Here are some points, each followed by its number:
[-0.92 -0.6  -0.29  0.1   0.89 -0.76 -0.47 -0.17 -0.16  0.07  0.64 -0.05  0.13  0.96 -0.65  0.57 -0.55 -0.85  0.19 -0.49  0.15 -0.26  0.43  0.23  0.66  0.54  0.72  0.27] 0
[-1.16 -0.72  0.33  1.27 -0.41 -0.54  1.03  0.35 -1.17 -0.58 -0.69  0.51  0.41 -1.15 -0.67  0.35  0.66  0.35  1.09  0.24 -0.06  1.44 -1.    0.14 -0.98  1.37  0.38 -0.66] 1
[ 0.35  1.21 -0.04  0.1  -0.02  0.4   1.01  1.28  0.12  0.04 -0.03  0.04  0.77 -0.35 -0.65 -0.58  0.57 -0.1   0.51 -0.31 -0.04  0.06 -0.05  0.28  0.26  0.75 -0.47  0.25] 2
[-0.63 -1.07  0.14 -1.61  1.38  1.02 -0.91 -1.66 -1.58  0.14 -0.42  0.23 -0.78  0.4   0.94  1.84 -1.12  1.24 -1.35  0.24 -0.31  1.45  0.03 -1.31 -0.2  -1.3   0.58 -0.43] 3
[ 0.01  1.08 -0.46  0.25  0.    2.27 -0.31  0.16 -0.62  0.68 -1.32 -0.52  1.21  0.4   0.14 -0.73  1.86 -0.16  0.9  -0.56  0.31 -0.4  -1.48 -0.59 -1.14 -0.72 -0.58  0.16] 4
[-0.27 -0.86 -0.07 -0.17  0.1  -0.76  0.47 -0.29  0.73  0.61 -0.2  -0.23  0.17 -0.29 -0.17  0.48 -0.86  0.95 -0.05  0.49 -0.3   0.77 -0.25  0.75  0.35  0.37  0.32  0.18] 5
[ 1.01 -0.8   1.12  1.02  0.94 -0.26 -0.53  0.22  0.16 -0.77 -0.86 -0.1   0.77 -0.28 -0.01  0.89 -0.78 -0.72 -0.25  1.    0.68  0.48 -0.79  1.02  0.77  0.48  0.19 -0.78] 6
[ 0.34 -0.56 -0.15  0.73 -0.12 -0.09  0.04  0.45 -0.76 -0.55 -0.09 -0.61  0.48 -0.03  0.47  0.07  0.03 -0.9  -0.22 -0.49  0.75  0.55  0.17  0.23 -0.26  0.31  0.02  0.45] 7
[ 0.78  0.9   0.26  0.05  0.29  0.37  0.43 -0.43  1.45  0.97 -0.99  0.38  0.37  0.08 -0.08  0.78 -0.37 -0.39  0.21  0.    0.33 -0.3  -0.67  0.   -0.3   0.57 -0.29  0.09] 8
[ 0.81 -0.97 -1.04 -4.76  1.5   3.65 -1.31 -1.8   1.1   1.45  1.68 -0.24 -1.97  1.77  1.72 -0.29 -3.9   1.03  0.04 -0.61  0.85 -0.32  0.2   0.95 -0.08 -0.78 -1.21 -1.21] 9
[ 0.23  1.27 -0.16  0.97 -0.52 -0.6   1.23  0.03  0.68 -1.04 -0.01 -0.05 -0.99 -0.65  0.68 -0.27  0.71  0.6   0.94  0.97 -0.38 -0.89 -1.48  0.29  0.64 -0.63 -0.46 -0.11] 10
[-0.51  0.79 -1.   -1.36  1.17  1.21 -1.13  0.32  0.42  1.2  -2.3  -0.59  0.72  0.95 -0.68 -0.78 -0.73 -0.14 -0.31 -1.16  1.47  0.22 -1.38 -0.14 -1.89  0.23 -1.16 -1.12] 11
[-0.34 -0.42  0.73 -0.93 -0.35  0.36  0.46  0.08 -1.32 -1.13 -0.13 -0.64 -0.37 -0.09  0.71 -0.24  0.56  0.63 -0.36  0.14 -0.5   0.53  0.79 -0.4   0.11 -0.7   0.08 -0.44] 12
[ 0.01 -0.7  -2.03  1.73  0.21 -1.42  1.06 -1.27  0.71  0.55  1.08 -0.51 -0.57  1.25 -0.24  0.58 -0.94  0.26 -1.5   0.05 -0.72  0.12  1.72 -0.59  0.54  1.73  1.48 -0.6 ] 13
New points follow, each followed by the number of its nearest point above by angle.
[ 0.33  0.24  0.04 -0.92  0.95  0.69  0.43 -0.33  0.5   0.02  0.07  0.05 -1.03  0.61 -0.07 -0.37 -1.08  0.83 -0.48 -0.91  0.5   0.29  0.81 -0.12 -0.31 -1.11  0.1  -0.2 ] 9
[ 0.97 -0.76 -0.05  1.81  0.38 -0.09  0.43 -1.27  0.39 -1.43  0.44 -0.45  0.29  0.29  0.99  0.3   0.1  -0.46  0.97  0.35  0.11  1.27  1.46 -0.08  0.35  1.38  0.95  0.08] 13
[-0.74 -0.52  0.4  -1.49  0.59  0.31 -0.9  -0.08 -0.53 -0.55 -1.32 -0.14 -0.63 -0.62  0.07 -1.71  0.31 -0.72 -0.58 -0.77  0.3   1.05 -0.71 -0.34 -1.01 -0.55  0.19 -0.14] 11
[ 0.15 -0.35  0.09  1.89  0.75 -0.81  0.59 -0.59  1.05 -0.85  0.74 -0.35  0.11  0.15 -0.09 -0.15  0.18 -0.47  0.17  0.15 -0.21  0.39  0.89 -0.83 -0.55  1.27  1.66  0.42] 13
[ 0.97  1.37  1.06  0.45  0.04 -0.46  0.25  0.75  0.05 -1.29 -0.26 -0.02  0.36 -0.19 -0.28 -0.44  1.3  -0.26  0.96  0.85 -0.17 -0.06 -0.55 -0.01 -0.44 -0.11 -0.17 -0.21] 10
[ 0.35  0.19  0.29  0.67 -0.98 -0.07 -0.91  0.23 -0.35  0.22  1.05  1.45 -2.05 -0.39  0.36 -0.09 -0.25 -1.72  1.06 -2.19  0.03 -0.77  1.46  0.08  0.5  -0.85 -0.71  1.32] 0
[-0.31 -0.35 -1.18 -0.35 -1.32 -0.87 -0.89  1.23 -0.04  0.71 -3.04  0.46 -1.12  1.09  1.12  3.27  0.87  0.22 -2.33 -0.33  0.61  0.49 -0.54 -0.43 -0.23 -1.37  0.19 -0.35] 3
[ 1.64  6.71 -0.71 -3.23  1.04 -3.35 -0.38 -1.87  1.33  3.33 -2.02  3.61  5.28  3.32 -0.05  4.69 -1.87  1.31 -1.16 -0.05  0.49 -4.63 -2.04 -0.39  1.16 -0.95  3.07 -4.17] 8
[-0.77 -0.07  0.16  0.16  0.37 -0.63  0.27  0.   -0.3  -1.04  0.9  -0.31 -0.65 -0.18 -0.31 -1.26  0.57 -0.24  0.96 -0.08 -0.19  0.77  1.57 -0.35 -0.21 -0.47 -0.05  0.48] 12
[-1.01  0.27  0.81  0.48  0.65  0.45  0.44  0.61  0.18  0.71 -1.31  1.07 -0.05 -0.17  0.06 -1.47  0.56 -0.36  1.96  0.49  0.39  0.01 -1.54  1.05 -0.46  0.56  0.41 -0.37] 1
[-1.64  0.14 -0.86 -0.49 -0.7   0.14  1.84  0.69 -0.9  -0.48  1.6   0.36 -0.4  -1.66 -1.3  -1.78  2.11  1.01  0.78  0.2  -0.53 -0.89 -1.35 -0.48 -0.23 -0.56 -1.53  0.68] 10
[ 0.01 -0.63 -1.15 -0.91 -0.04 -1.04  1.79 -0.66  0.43  0.64 -0.62  0.49  1.34 -0.25  0.88  0.63 -1.48  0.12 -2.52  1.27  0.22 -0.87 -1.44 -0.54  1.84  0.54  0.6   0.  ] 5
